Some points, each followed by its number:
[ 14.  22.  -5.   1.  -9. -23.  -1. -10. -11.  20.  -3. -20. -12. -28. -16.   6.] 0
[ -5. -21.   2. -28. -25.  11.   1.  70.  -1. -21. -15.   8.  20.  23.  18. -14.] 1
[ -2. -18.  15.  12.  -5.   4. -11.  18.  11. -17.  -5.  -9. -16. -13.  -1. -21.] 2
[-23. -31.  17. -11.  -9.  14.  13. -28.  -7.  12.  -9.   8.  -5.   2.   4. -10.] 3
[-11.  -3. -30. -32.  -8. -19. -27.  35. -24. -22.  29.   6.  -1.   9.  -7.   6.] 4
[-28. -15.   4.  -1.   4.   4.  -8.  33.   7.  -6. -27. -10.  24. -37.  15.  -8.] 5
[-18.  -6.  14.  -6.  18.   5.   2. -30. -20.  10. -13.   8. -32.   1.   5.  -4.] 6
[-12.  -1.  13.  16.  -7.   0.  21.   2.  -5. -35.  -4.   2. -37.   7. -18.  -1.] 7
[ 21.  28.   1.  25.  44.  -7.  14. -43.  24.  52.   8.  10.  13.  30.  18. -26.] 8
[-19. -25. -18.  -5. -39.  37.  32.   3.  35. -55. -17. -26. -19. -12.  50.  55.] 9
[-16.  22.  -5.   6.  35.  20.   4.  19.  24. -39.  29.  10. -23.   5. -11.  -9.] 10
[  4.  10.   2. -18. -14.  20.  -8. -12.  20.  -1.  13.   5.   9. -11.   2.  14.] 11
[ 42.   5.  -9.  -4. -15.  -5. -12.  -3.  30.  12.  32.  12.  18.  29. -17. -21.] 12
[ -5.   4.  -7.  17.   4.  -6.  61. -20.  13.   3.  24.  -2. -23.  42. -17. -38.] 13
[-44. -11.  -4.  -7. -10.  -9.  18. -10. -38. -52.  -2.  11. -60.  14.  11.  52.] 14
[ 23.  30. -20.   1. -13. -17.  28.  16.  13. -31.  47.   2. -46.  47. -12. -19.] 15
[ 29.  13.  13.  52.  23. -58.  14. -73. -27.  86. -34. -20.  14.  -4. -27. -24.] 16
[-24.  30. -21.   6.  -6. -57.  40. -21. -37. -28.  28. -34. -65.  -3. -41.  -5.] 17
[  1.  27. -39.  -5. -15. -37.   7.  22.   0. -44.  11.  -4.  -8.  11.  39.  50.] 18
[-13.  -6.  16.  17.  -9.  -4.  43. -19.   0. -21.   5.  -1.  -5.  15.  -7.  11.] 19
[-41. -10.   6.  -5.  10.  -2.   4.  16. -42. -16. -19. -16.   1. -28.  15.  12.] 20
[-16.  22.  11.  28.   5.  13.  44. -19.   6. -25.   3.  -7. -46.  20. -14.  -8.] 21
[  0.   3.  22.  -8.  -8.  22.   0.  36.   4. -37.   2.  11.  -2.   7. -22. -11.] 22
[ 13.  17. -25.  31.  17.   1. -24.  32.  40. -44.  33. -21.   3. -37.  13.  15.] 23
[  2.  18.  -5.  -3.  -2. -38. -42.  15. -19.  -9.   4. -11. -13. -47. -14.  10.] 24
[-17.  15.  11.  42.  59. -14.   2. -27. -17.  22. -29. -19. -28. -28.   4.  -7.] 25
[ -4.  26. -13. -19.  33.  -9. -50.  -7. -17.  22.   0.   0. -16. -41.  -2.  25.] 26
[ -1.  22.   1. -15.   1. -21. -15. -46. -26.  31.  -5.  10. -27. -12.   2.  28.] 27
[ 14.  10.  -4. -35. -20.  16.  16.   2.   8. -10.  36.   8. -26.  42. -18. -11.] 28
[ 13.  -3.  -8.   3.   9. -33. -36.  16.  -4.  16.  12.   6.  21. -14.  -1. -33.] 29
[ 15.  68. -27.   9.  80. -33. -30. -42. -24.  68.  19.   3.  -1. -17. -11.  16.] 30
[ -1.  -1.  12.  15.  15.  31.  24.  -8.  44.  -8.  -7.  -6.  12. -13.  26.  29.] 31
[-23. -15.   5.  -3.   5.   4.  -7.  34.   9.  -6. -23.  -7.  27. -33.  13.  -6.] 32
[ 22.  25. -17.  -4. -12. -17.  28.  20.  18. -32.  47.  -3. -38.  46. -15. -19.] 33
[ 20.  -8. -12.  -7. -24. -13.  -7.  -9.  -7. -22.  40.  23.  -9.  34.  13.  23.] 34
[  0. -13.  -3. -30. -14.  14. -36.  43.   1. -31.  29.  32.  19.  17.   6.  -6.] 35
[  0.   9.   2.  36.  -7.   5.  44. -27.  44. -19.  -3.   2.  -8.  28.  28.  12.] 36
[ 40.  52.  15.  10.   6. -23. -13. -39.  -4.  58. -25.   4. -28.  23.  -6.  -6.] 37
[ -2.  10. -44.  -7.  -4. -11.  -6.  10.  19.  -9.  31.  -2.   2.  -4.  32.   7.] 38
[-24.   1.  29.  29.  55.  23.   9.  -3.  -6. -31.   2.  29. -34.  14.  36. -14.] 39
[-12.  31.  -1.   5.  41. -12. -32.  15. -38.  20. -29.   4.   6.  -9.  11.   7.] 40
[ -1.  19.  14.  -7. -21. -15.  -8.  17.  -8. -12. -13. -20.  12. -47. -14.  20.] 41
[-17.  16. -12.  31.  55. -16.   2. -48.   0.  33.   1. -11.  31. -47.  42.  18.] 42
[ 11.  50. -19. -13.  48. -16. -15.  -4.  -7.  30.   4.   9.   9.   7.   8.  27.] 43
[-21.  27. -31. -44.   3.   7.  16.  25. -18. -32.  22.  -4. -31.  17. -16.  33.] 44
[-20. -23.  23.   8.  28.   7.  19.  -4. -14.  19. -26.  13.  27.  21.  10. -23.] 45
[-20.  -3.   3.  -7. -13.   4.  19.  59. -40. -27. -48. -14. -13.  19. -25.  19.] 46
[  8. -54. -19.  49.   5.  -6.  64. -12.  61.  14.  22.   5.  64.  53.  17. -66.] 47
[ 19.  16.  -9.  46.  45.   4. -34. -17.  29.  16.  -6.   6.   0.  -4.  24. -19.] 48
[  1.  27.  14. -11. -16. -16.   1.  -2. -22. -20.  -9.  -4. -56.   5.  15.  19.] 49
[-19. -14. -21. -19. -24.  -1. -13.   8.  -7. -10.  -3.  -8.  16. -27.  28.  13.] 50
[-12.  15. -16. -14. -21.  14.  17.  25. -12. -40.  -4. -17. -25.   6. -31.  43.] 51
[ 12.  29. -15.  -7.  15. -38. -56.  19. -30.  21. -24. -19.  15. -45.  23.  21.] 52
[ -8.  30. -34.   8.  -6.  -8.  35. -15.  11. -58.  57. -11. -77.  18.  -7.  25.] 53
[-18.   9. -13.  -2.   9. -14.  20.   2. -10.  14.   4. -14.  -3.   5. -36. -29.] 54
[ -7.  -7.   3.  39.  42. -23. -11. -27. -12.  45. -40. -13.  11. -38.   3.  -7.] 55
[ 16.  12.   2. -25. -10.  10. -29.  20. -30.  -9.  17.  12. -18.  -2. -17.  15.] 56
[  3.  -5.  -6. -15. -47.   0. -15. -28. -12. -14.   1. -16.  -4. -41.  26.  66.] 57
[  3. -45. -11.  -2. -14.  12.  15.  25.   5.  13. -20.  -5.  37.  26. -19. -10.] 58
[ -8.  -1. -18. -13. -16. -17.   1.  37.  16. -60.  48.   0. -20.  -3.  -4.  -6.] 59
[-14.  -6. -15. -27. -19.  -1.  19. -29. -52.  21. -16.  -4. -39.  33. -33.  16.] 60
[ -4. -55.  30. -13. -34.  48.   8. -16.  18.   4. -45.   6.  26.  -1.  34.  50.] 61
[ 11.   3. -25.  14.  -8. -32.  -4.  11.  18. -22.  26. -24. -19.  -8.  -9. -16.] 62
[-24.   5. -16.  45.   9. -18.  52.   9.  -2. -66.  -8. -24. -53.   4.  -1.  23.] 63
[ 11.   4. -24. -14.  -5. -30. -55.  50. -15. -21.  31.  -1.  12. -29.   6.   5.] 64
[ 43.  57.  -5.  -1.   2. -25. -16.  -2.   2.  42. -10. -22.   2. -15. -23.  14.] 65
[ 38.   3.  11. -20. -34.   3. -15. -27.  23.  52.  -7.  11.  26.   3.   2.  -2.] 66
[-40. -10.  -8.  -6.  -6. -15.  15.  -9. -41. -49.  -1.  13. -67.  12.   7.  49.] 67
[  0.  -9.   9. -28. -52.  19.  69.   5. -15. -28.  -9. -18. -54.  56. -63.   3.] 68
[ 14. -15.  38. -16. -12.  15. -28.  16.  10.  18. -17.  13.  44. -19.   5. -16.] 69
[  5.  36.  -2. -17.   9.  34.   9.  15. -16. -20.  -6.  -1. -50.  29. -18.  28.] 70
[ 18. -58.  -6.  28. -38.   4. -30.  13.  32. -17.   7.   3.  52. -33.  34.   0.] 71
[ 26.  12.  10.  53.  19. -57.   9. -67. -24.  82. -26. -21.   8.  -4. -25. -19.] 72
[-14. -30. -15. -34. -42.  12.  40.   7.  29. -45.  21. -10.   2.  22.  24.  31.] 73
[-17.  13.  -3.  19.  12. -32.  53. -56. -23.  30.  -4. -19. -28.   5.  -4. -18.] 74
[  6.  11.  32.  62.   5.  21.  34. -69.  28.   3. -28.  -7. -33.  -8.   4.   6.] 75
[  5. -25.   8. -25. -21.  30.   2.   9.  10. -21.  24.  25.   2.  46.   3. -11.] 76
[ 26.   7.  24.   0.   5.  21.   0. -13.   9.  37.  -2.  18.  -2.  28. -13. -33.] 77
[  2.  -1.   5.   1.  21. -40. -33.  -4. -13.  58. -31.   1.  55. -37.  10.   6.] 78
[ 11.  24. -19. -31. -20.  -6.  21. -17.  11.  -4.  40.   2.  -8.  15.  11.  41.] 79
[ 18.  -7.  13. -21. -55.  17.  -9.  31.   7. -61.   3.  23. -20.  27.  35.  25.] 80
[-14.   3.  14.  19.  -3.  -3.  22.   4.   0. -42.  -3.   3. -37.   6. -19.   1.] 81
[-16.   5. -32. -39.  -4. -11.  -8.  -9. -31.   6.  20.  10. -12.   6.   7.  48.] 82
[ 45.   5.  -5.  -6. -22.  -4.  -9.  -6.  30.  13.  31.  12.  20.  33. -17. -20.] 83
[-12.   1. -19. -30. -23. -12.  52.  20. -25. -32.  20. -10. -32.  43. -43.   7.] 84
[-25. -25.  -6. -13.  -2.  22.  -5.  26.  -5. -39.  14.  20.   4.   7.  37.  14.] 85
[ 31. -34.  -1.  22.   3.   0. -84.  -1.  30.  29.  12.  36.  79. -35.  24. -29.] 86
[  8. -28.  10. -22. -13.   4. -14.  21.  23.  21.   8.  -3.  58. -21.  -1. -31.] 87
[ -3.  27. -13. -23.  27.  -7. -45.  -3. -25.  18.   4.  -1. -25. -33.  -6.  22.] 88
[ 41.   2.  -5.  -4. -23.  -3. -13.  -6.  30.  12.  28.  11.  18.  29. -13. -17.] 89
[-18.  11. -29.  35.  50. -20.  -4.   8.  20.  -8.  11. -12.  13. -23.  25. -11.] 90
[-16.  -7.  44.   3. -18.   1.  39. -42. -48.  28. -55. -30. -31. -13. -36.  -1.] 91
[-29. -17.  -7.  33.  46. -10.  24. -43.  11.  17.   1.  -3.   6.  -3.  20. -22.] 92
[ -7.  20.  35.  25.  10.   3.  58. -35.  -6. -12.   1. -15. -51.   1.  -8.  -6.] 93
[ -5.   7.  -7.  35.  41.  -1. -10. -21.  12.  -5.  16.   2. -20. -22.  38. -16.] 94
Which five points above are nearest to each new point? Their numbers follow each, smallest number first.
[  7.  -2.  -7.  -8. -49.   1. -19. -28. -13. -13.   1. -16.  -7. -42.  23.  69.] -> 11 41 50 57 82
[ 33. -15.  34.  30.   9.  34.   9. -37.  23.  64. -39.   6.  11.  22. -14. -34.] -> 3 8 45 66 77
[-15.   7. -31. -44.  -5. -16. -10. -13. -33.  11.  20.   6. -13.   5.   0.  42.] -> 4 27 44 79 82
[ -7.  -1.  12.  34.  43. -22. -24. -31. -26.  50. -35.  -4.  30. -29.  28.   7.] -> 25 40 42 55 78
[ -1.  -8. -19. -15. -42. -38.  -5.  13. -32. -16.  20.  -6.   9.   1. -22.  -4.] -> 4 34 50 56 62
[ 35.  50.  13.  12.   7. -27.  -9. -41.   1.  61. -26.   0. -24.  22.  -3. -10.] -> 8 27 37 65 77
[  8.  30.  -8. -39. -21.  -4.  19.   3. -10.  -9.  19.   8. -26.  34. -16.   7.] -> 28 44 70 79 84
[ -3.   6. -46.  -7.  -1. -15. -10.   6.  21.  -9.  32.   2.   2.  -4.  33.  11.] -> 11 18 38 50 62
[ 11.  -4. -16. -25.  -1.  11. -28.  36.  -8.  10.  28.  25.  38.  15.  -7. -14.] -> 4 12 29 35 87
[-33.  -7.   2. -12. -12. -14.  18.  -9. -25.   2. -22. -28.  -8. -29.  11.  14.] -> 0 3 20 41 50
[-18.   7.  -1. -46. -25.  -4.  20.  -8. -50. -24.  43.  20. -62.  44. -48.   0.] -> 28 44 60 68 84
[-10. -16.  44. -44. -61. -14. -14. -27. -58.  34. -40.  -8. -11. -39. -16.   9.] -> 0 3 27 41 91
[ -8.   8.  -7. -15.   9. -33. -47.  28. -30.  -5. -14.   4.   8. -23.  -8.   9.] -> 24 40 52 64 88
[  0.  54.   4.  49.  44. -30.   8. -48.  -3.  27. -27. -22. -54. -10.  -4.  -9.] -> 25 37 55 74 93
[  2.   6. -21.  25.  27.  13.  27. -23.  40. -12.  28.   6.  -1.  24.  34.  -2.] -> 31 36 38 92 94
[-15. -17.  -5. -35. -53.  13.  21.   8. -13. -14. -16. -10.  -6.  -4. -19.  31.] -> 11 41 50 51 73
[ -1.  -9.   5. -29. -56.  23.  74.   7. -12. -29. -10. -20. -53.  60. -66.  -1.] -> 28 51 60 68 84
[41.  1.  9. 24. 11. 43.  7.  7. 68. 10. -6. 19. 66. 19. 24.  2.] -> 12 31 69 83 89
[ -6.  -7.  35. -26. -42. -15.  -2.  -5. -56.  36. -57. -26.   6. -33. -38.   4.] -> 0 20 41 60 91
[-20.  41. -18.   5.  30.   4.  -2. -15.   7. -33.  43. -12. -44. -26.  -8.  24.] -> 10 44 53 81 94
[ 14.  26. -21. -13.   9.   1. -14.   3.  23.   5.  30.  22.  11.  24.  31.   4.] -> 11 12 34 38 89
[-27.  14. -11.  24.  33. -17.  45.  18.  10.  -3.  -7. -14.  11.   8. -11. -24.] -> 13 19 54 90 92
[  6. -24.  -2.   5. -33.  -5. -31.  22.  13. -31.   9.   4.  19. -15.  -7.  -8.] -> 2 22 35 50 71
[ 22. -34.   3.  19.   9.  24.   8.  11.  20.  33. -21.   0.  55.  15.  -4. -15.] -> 45 58 69 77 87
[-18. -22.  23.   7.  32.   8.  18.  -3. -16.  22. -29.  10.  31.  20.   9. -27.] -> 3 6 45 58 92
[-20.  -2. -26. -12.  -2.  -9. -10.  13. -21.  -6.  15.   7. -11.  11. -29.  -2.] -> 4 44 54 56 82
[-27.  -8.  -9.  33.  43. -14.  26. -39.   8.  17.  -5.  -5.   5.  -6.  20. -22.] -> 25 74 90 92 94
[41.  3.  8. 28. 14. 47.  8.  4. 74. 10. -8. 17. 64. 20. 26. -2.] -> 12 31 48 83 89
[-11.  13. -12. -15. -24.   7.  15.  20. -19. -34.  -1. -20. -28.   2. -37.  41.] -> 7 44 51 70 84
[ -4. -12.  31. -24. -40. -14.   1.  -8. -55.  47. -54. -25.   5. -29. -38.   2.] -> 0 3 41 60 91
[ -5. -11. -25. -14. -38. -39.  -2.  15. -36. -11.  19. -10.   3.  -6. -27.  -5.] -> 0 4 24 54 62
[  3. -21.  36.  -3.  -7.  15. -52.  10.   5.  10. -27.  18.  30. -43.  16.  -3.] -> 2 5 32 69 87
[-38.   1.  -6.  10.   7. -22. -22.  -1. -35.   1. -28.  -4. -24. -33.   7.   2.] -> 6 20 24 40 88
[  3.   6.  11. -15. -25.   6.  23.  27.  -4. -21.   9.  -1.  -9.  16. -55. -12.] -> 7 22 28 81 84
[  3.  25. -41. -21.  14.  -8.  -6.   4. -24.   6.  27.  -6. -27.  11.   0.  20.] -> 4 38 44 56 82
[ 52.  20.   5. -25. -11.  19. -44.  40.  17. -29.  42.  35.   3.  44.  -4.   8.] -> 12 35 56 76 89
[  6.  -2.  -7. -11. -51.  -3. -20. -25. -10. -15.  -1. -18.  -5. -45.  25.  75.] -> 11 41 50 57 82
[  7. -23.  41.  -1.  -3.  16. -50.  12.   5.  17. -30.  16.  36. -37.  15. -11.] -> 2 5 32 69 87
[-21.  -1.   0.  -8. -13.   1.  15.  56. -35. -30. -44. -10. -13.  18. -25.  15.] -> 7 20 22 46 51
[ -1.   0.  21.  -9.  -8.  18.  -3.  35.   6. -37.   1.   4.   0.  -2. -22. -12.] -> 2 7 22 56 81
[ -5.  27.  42.  17.   8.   7.  26. -38. -21.   3. -21.  -1. -58.  -7. -33. -13.] -> 6 7 21 91 93
[ 13.   5.   6. -52. -37.   8.  25.  31. -11.  -6.  41.  15.   1.  49. -45. -32.] -> 22 28 33 76 84
[-11. -35.   5.  21.  24.  -4.  13. -23. -11.  40. -26.  15.  32.  31.  13. -40.] -> 3 45 58 77 92
[ -5.   9.  -2. -28.  11. -19.  19. -28.  -5.  37.  32.  12.  15.  14.  -4. -21.] -> 3 11 12 54 77
[  6. -29.  44. -16. -67.  39.  49. -23.  -5.  -9. -42.   2. -22.  36. -35.  30.] -> 3 19 61 68 91
[ 38.  46.  17.   8.   7. -24.  -9. -39.   0.  58. -27.  -3. -28.  19.  -7.  -2.] -> 0 27 37 65 77
[ -9. -29. -11.   5. -43.  11.  30.   8.  27. -52.  10. -21. -22.  14.   5.   8.] -> 7 9 19 73 81
[-10. -63.  24. -64. -75.  19.  -6.   8. -21.  12. -36.  15.  24.  10.  18.  19.] -> 1 3 50 61 69
[-12. -31. -15. -35. -46.  17.  43.  12.  32. -45.  20. -11.   4.  25.  24.  31.] -> 9 73 76 80 85
[ 10. -16.  18.  -4.  -5.   8.   2.  -8.   2.  42. -21.   0.  17.   3. -30. -31.] -> 3 45 58 69 77
[ -6.  33. -33.   9.  -6.  -7.  35. -12.  14. -60.  57.  -8. -78.  21.  -7.  22.] -> 15 21 33 53 63
[  1.  30.  -1.  -6.  23. -27. -33. -48. -16.  56.   7.  12. -12. -21. -22.  -7.] -> 0 26 27 37 88
[ -3.  40. -25. -16.  10. -19. -18.  26.  -8. -33.  19. -12. -32. -28.  23.  57.] -> 18 24 38 44 88
[ 23.  10.  30. -29. -12.  23.  22.  15. -29.  45. -26.   0.  21.  31. -45. -25.] -> 45 54 58 66 77
[  0. -43.  25. -17.  -8.  18. -41.  24. -22.   2. -21.  35.  17.   6.  34. -25.] -> 1 32 35 69 85
[-15.   1.  18.  20.  51.   2. -33. -45. -31.  68. -62.  10.  13. -23.  12. -12.] -> 6 25 40 55 78
[-11.  -4. -11.  -5. -36. -24.  52. -12.   1. -13.  12. -33.   9. -14.   1.   3.] -> 0 19 50 54 62
[-15.   4.  15.   3.   4.   9.  17. -29.   3.  28. -22.  -7.  18. -21.   3.   5.] -> 0 3 6 11 45
[ 11.  30. -19.  -1.  11. -40. -57.  23. -28.  24. -24. -22.  13. -47.  23.  20.] -> 24 26 40 52 88
[  0. -42.  26. -16. -10.  22. -43.  21. -23.   2. -16.  33.  20.   3.  35. -23.] -> 1 32 35 69 85
[ -1.   8.  -7. -13.  -5.  12.   4.  23. -36. -11.  -2.  -7.  -6.   7. -10.   3.] -> 4 7 22 51 56
[ -3.  -6.  13. -29. -54.  19.  75.   3. -18. -27. -12. -20. -54.  57. -69.  -2.] -> 28 51 60 68 84
[-30. -15. -12.  30.  45. -12.  22. -40.   9.  20.  -2.  -2.   6.  -3.  19. -18.] -> 25 45 90 92 94
[  5. -21.  39.   1.  -8.  17. -49.  14.   4.  16. -29.  19.  30. -37.  17.  -9.] -> 2 5 32 69 87
[ -8. -20.   2. -27. -18.   9.   4.  74.  -3. -23. -15.   7.  15.  24.  15. -15.] -> 1 22 32 35 85
[-57.   7. -10.  -3. -16. -55.  41.  16. -12. -38.   7. -20.  -2. -36.  24.  21.] -> 18 19 20 41 50
[  4. -15. -11.   1.  -9.   6.  -8.  -1. -16. -16.   3.  16.  -7.  33.  15.  33.] -> 34 56 76 82 85
[  4.  -2.   2.  -7.   9.   9. -30.  -6. -19.   7.  -1.  20. -16.  13.  23. -15.] -> 2 3 6 11 56
[ -8.   4.  28. -28. -27.  15.  -1.  18. -11. -27. -17.   7.  -5.  -6.  -3.  19.] -> 11 22 41 51 56
[-11.   7.  15.  17.  49.   3. -36. -44. -32.  69. -62.  13.  13. -18.  16. -10.] -> 6 25 40 55 78
[ 10. -38.  16.  -1. -28.   3.  12.  10.  20.   4.  12.   4.  29.  16. -32. -31.] -> 12 58 83 87 89
[  2.  37. -23. -15.   8. -24. -17.  23.  -1. -28.  17. -14. -25. -30.  23.  55.] -> 18 24 38 82 88
[ 14.   5.  19. -11.   1. -11. -16.  -1. -28.  22.  11.  18.  29.   6. -16. -14.] -> 29 56 69 77 89
[  3.  12. -31.  -6.  10.  15. -19.  12.  15. -25.  39.   2.   6. -19.  45.  39.] -> 11 23 38 50 85
[ -1.  28.  -2.  19.   1. -26.  26. -19.  28.  17.  14. -22.   2.  -8. -24. -36.] -> 0 13 54 62 74
[-12. -46.   2.  21.  21.  -5.  11. -23. -15.  45. -24.  16.  29.  29.  12. -41.] -> 3 45 58 77 92
[  6.  24.  -9.  -2. -16. -16.  10.  -3.   6.  23.  -9. -27.  13. -26.  -4.  13.] -> 0 11 41 50 65
[  3.  41. -25. -11.   7. -19. -18.  22.   2. -33.  22. -14. -30. -29.  23.  63.] -> 18 23 24 38 44
[ 25.  15. -22.  14.  18.  -1. -11.  12.  22. -14.  42.  25.  15.  23.  27.  -3.] -> 12 34 38 83 89
[ 10. -17.  21.  -1.  -5.   8.   2.  -9.  -2.  47. -21.   1.  14.   4. -31. -30.] -> 3 45 54 58 77
[-16.  13.  -4.  20.  12. -38.  43. -52. -25.  29.  -6. -21. -24.  -6.  -1. -16.] -> 6 25 74 92 93
[-15. -28.  -8. -10. -44.  40.  40.   4.  37. -52. -21. -24. -11.  -6.  48.  56.] -> 9 31 61 73 80
[ 10.  60.  -9.   6.  31.   3. -13.   4. -22.   4.  -7.  -3. -50.  13. -27.  13.] -> 43 49 56 70 88
[  1.  -3.   6.  -8.  11.   8. -30.  -4. -22.   4.  -5.  19. -11.   7.  23. -15.] -> 2 3 6 40 56
[ 21. -10. -12.  -8. -32. -13.  -7.  -6.  -8. -21.  40.  19.  -9.  28.  12.  21.] -> 28 34 38 76 79
[ 51.  17.   4. -22. -16.  20. -45.  42.  18. -33.  42.  35.   3.  44.   0.   6.] -> 12 34 35 76 89
[  4.  25.  12.  -5. -22. -16. -11.  16.  -9.  -5. -16. -20.  16. -47. -13.  23.] -> 0 24 32 41 50
[  7. -31.  46. -17. -69.  38.  47. -19. -10. -17. -39.  -2. -21.  35. -34.  24.] -> 3 7 19 68 91
[ 20.  38. -40. -11.  34. -39. -44.  20. -11.  20.  50.  -4.  10.  -8. -23. -29.] -> 24 29 43 64 88
[-10. -31.  33.   4.  -9.  28.  34. -30.  -3.   4. -12.  11.   9.  22.   3. -27.] -> 3 6 19 45 77
[-28. -31.  13. -14.  -9.  11.  15. -29. -11.  11.  -8.  11.  -7.  -2.   3.  -8.] -> 3 6 11 19 45
[ -9. -17.   2. -27. -21.  12.   5.  69.  -4. -23. -21.   8.  15.  24.  15. -14.] -> 1 22 35 58 85
[  8.   6. -22. -15.  -1. -31. -53.  47. -13. -24.  34.   5.   8. -25.   5.   4.] -> 4 24 29 35 64
[-31.   6. -17.  48.  10. -21.  58.   8.  -5. -61.  -7. -25. -55.   5.  -4.  22.] -> 7 19 21 63 81
[ -3.   1.  21.  -8.  -9.  21.  -4.  36.   6. -43.  -3.   5.  -3.  -4. -21.  -7.] -> 2 7 10 22 81
[ -3. -53.  32. -14. -30.  53.   5. -13.  20.  -1. -44.  10.  23.  -6.  37.  53.] -> 3 9 11 31 61
[-13.  -5. -13.  -4. -32. -26.  45.  -8.   0. -13.  16. -32.   4. -20.  -1.   4.] -> 0 19 50 54 62
[ -2.  -9. -21. -13. -43. -35.   2.  21. -30. -20.  16. -12.   7.   2. -22.  -3.] -> 4 50 54 56 62
[ -8.  10.  -2.  32.  40.  -1.  -2. -21.  10.   0.   8.  -2. -16. -22.  36. -17.] -> 25 48 90 92 94
[-16.  14. -14.   2.  14. -18.  20.  -3.  -4.  18.   3. -13.  -8.   7. -31. -33.] -> 0 13 54 62 74
[ -4. -50.  58.  29.  -8.  42. -13. -26.  34.  47. -59.  11.  69. -24.  17. -32.] -> 3 45 61 69 87
[ 17.   2.   9.  20.  49.  39. -39.   9.  15.   8.   5.  20.  21.  -3.  10.  -7.] -> 11 48 69 77 94
[  9.  27.  -5. -40. -23.  -2.  18.   7.  -9.  -7.  17.   9. -15.  40. -17.   1.] -> 28 33 44 79 84
[  1.  -6. -14. -33. -51. -12.  52. -12. -20.  -6.  14. -20.  -6.  31. -44.  34.] -> 51 60 68 79 84
[-34.  -3.   2. -16. -12. -13.  20.  -6. -24.  -4. -27. -25.  -4. -30.  15.  20.] -> 0 5 20 41 50
[  6.  60.  -1.  55.  51. -37.   9. -53.   3.  31. -23. -19. -53. -10.  -2.  -9.] -> 25 37 55 74 75
[ 12.  64. -28.   9.  79. -30. -32. -43. -28.  67.  18.   5.   2. -13. -13.  14.] -> 26 30 43 65 88
[-18.  16. -13.  -3.  14. -18.  20.  -8. -10.  19.   7. -13.  -7.   7. -35. -38.] -> 0 6 13 54 74
[-15. -12. -18. -29. -22.   0.  18. -26. -55.  19. -17.  -4. -39.  32. -31.  22.] -> 6 27 60 82 84
[ -6. -17.  12.  13.   1.   0.  -9.  15.   3. -10. -10.  -9. -17. -15.   1. -19.] -> 2 5 7 32 81
[  4.  -1. -34. -16.  11. -18. -16.  28. -10.  -3.  22.   4.  10.  21.   3.  -2.] -> 4 29 35 38 64
[ -1.  -7.   0.  -5.  20.   6.  20. -22. -16.  42. -14.   1.  31.  15. -14.   7.] -> 3 6 45 54 77
[-13. -17. -21. -18. -25.  -1. -19.  12.  -5.  -8.  -3.  -8.  21. -26.  28.   9.] -> 5 11 32 38 50
[-17.   8. -23.  39.  48. -16.  -1.   7.  20.  -9.   9. -13.  16. -23.  23. -16.] -> 23 48 90 92 94
[-17. -16.  -6. -34. -49.  14.  15.   6. -15. -20. -13.  -9.  -7.  -4. -21.  31.] -> 11 41 50 51 73
[ -6.  32. -36.   5.  -8.  -8.  33. -13.   8. -58.  60.  -7. -84.  21.  -9.  25.] -> 15 21 33 44 53
[ 24.  -5. -11. -42. -37.   8.  13.   7.  -2.   0.  16.  19.  -4.  63. -48. -29.] -> 12 28 76 83 89
[  8.   6.  32.  10. -16.  -7.  27. -68.   1.  56. -44. -24. -10. -26. -25.  11.] -> 0 72 74 75 91
[-11.  26.  -6.   7.  45. -11. -25.  16. -39.  24. -25.  10.   4.  -1.  12.   1.] -> 26 40 43 52 88
[ 14.  -8. -20. -23.  -1.  10. -25.  31.  -7.  11.  29.  21.  39.  13.  -3. -11.] -> 4 12 29 35 87
[ -4.  13.   4.  32.  48.   0. -10. -27.  22.  19. -11.  -7.  17. -49.  23.  15.] -> 42 48 55 90 94
[  1. -52. -20.  49.   5.  -9.  66. -10.  58.   8.  20.   7.  57.  50.  15. -65.] -> 13 36 47 58 92
[ 14. -27.  16. -18. -15.   4. -15.  18.  23.  27.   2.  -2.  66. -22.   0. -34.] -> 29 32 58 69 87
[  5.   2.  17.  30.  13.  -1. -31. -29.  -5.  19. -21.  -9.  -2. -49.   0.   0.] -> 0 25 26 48 55
[  5.  25. -43.  -4. -11. -34.   7.  19.   7. -38.  11.  -3.  -6.  13.  38.  52.] -> 18 34 38 79 82
[  8. -21.  43.  -8. -14.  19. -51.  14.   3.  17. -31.  19.  35. -37.  11.  -7.] -> 2 5 32 69 87
[-13.  -1.  41.   7. -14.   0.  39. -38. -46.  34. -54. -28. -37. -16. -40.   0.] -> 6 60 74 91 93
[-20. -26. -15.  -7. -38.  40.  40.   8.  39. -61. -21. -22. -11.  -9.  49.  57.] -> 9 31 61 73 85
[  4.   7.   7.  -9. -16.   4.  20.  33.   1. -16.   9.  -1.  -5.  15. -49. -15.] -> 7 22 28 54 81
[-24.  39. -22.   2.  31.   2.  -4. -13.   8. -43.  46. -11. -45. -31.  -5.  20.] -> 10 23 44 53 94
[-14. -15.  14.  19. -10.   1.  44. -15.   6. -29.   8.   1.  -5.  14.  -2.   6.] -> 7 19 21 36 81
[ -3.  46.  -8.  28.  59.   0.  15. -35.   6.  32. -18. -14. -14. -14. -10.  -6.] -> 8 25 48 55 92
[-20. -26.  13. -27.   5.  14. -51.  -4.  -3.  22.  -1.  31.  42. -38.   5.  -8.] -> 5 29 32 69 87
[  5. -44. -11.   3. -19.  13.  22.  28.   2.  16. -18.  -1.  31.  31. -19. -14.] -> 1 45 58 76 87
[ 15.   5. -14. -33.  -9.  22. -24.  60.   7. -43.  46.  15.  27.  15.  33.  21.] -> 1 4 35 38 85
[  8. -22.  -7.   5. -29.  -8. -31.  18.  16. -29.  13.   7.  10. -14.  -2. -11.] -> 2 29 35 50 62
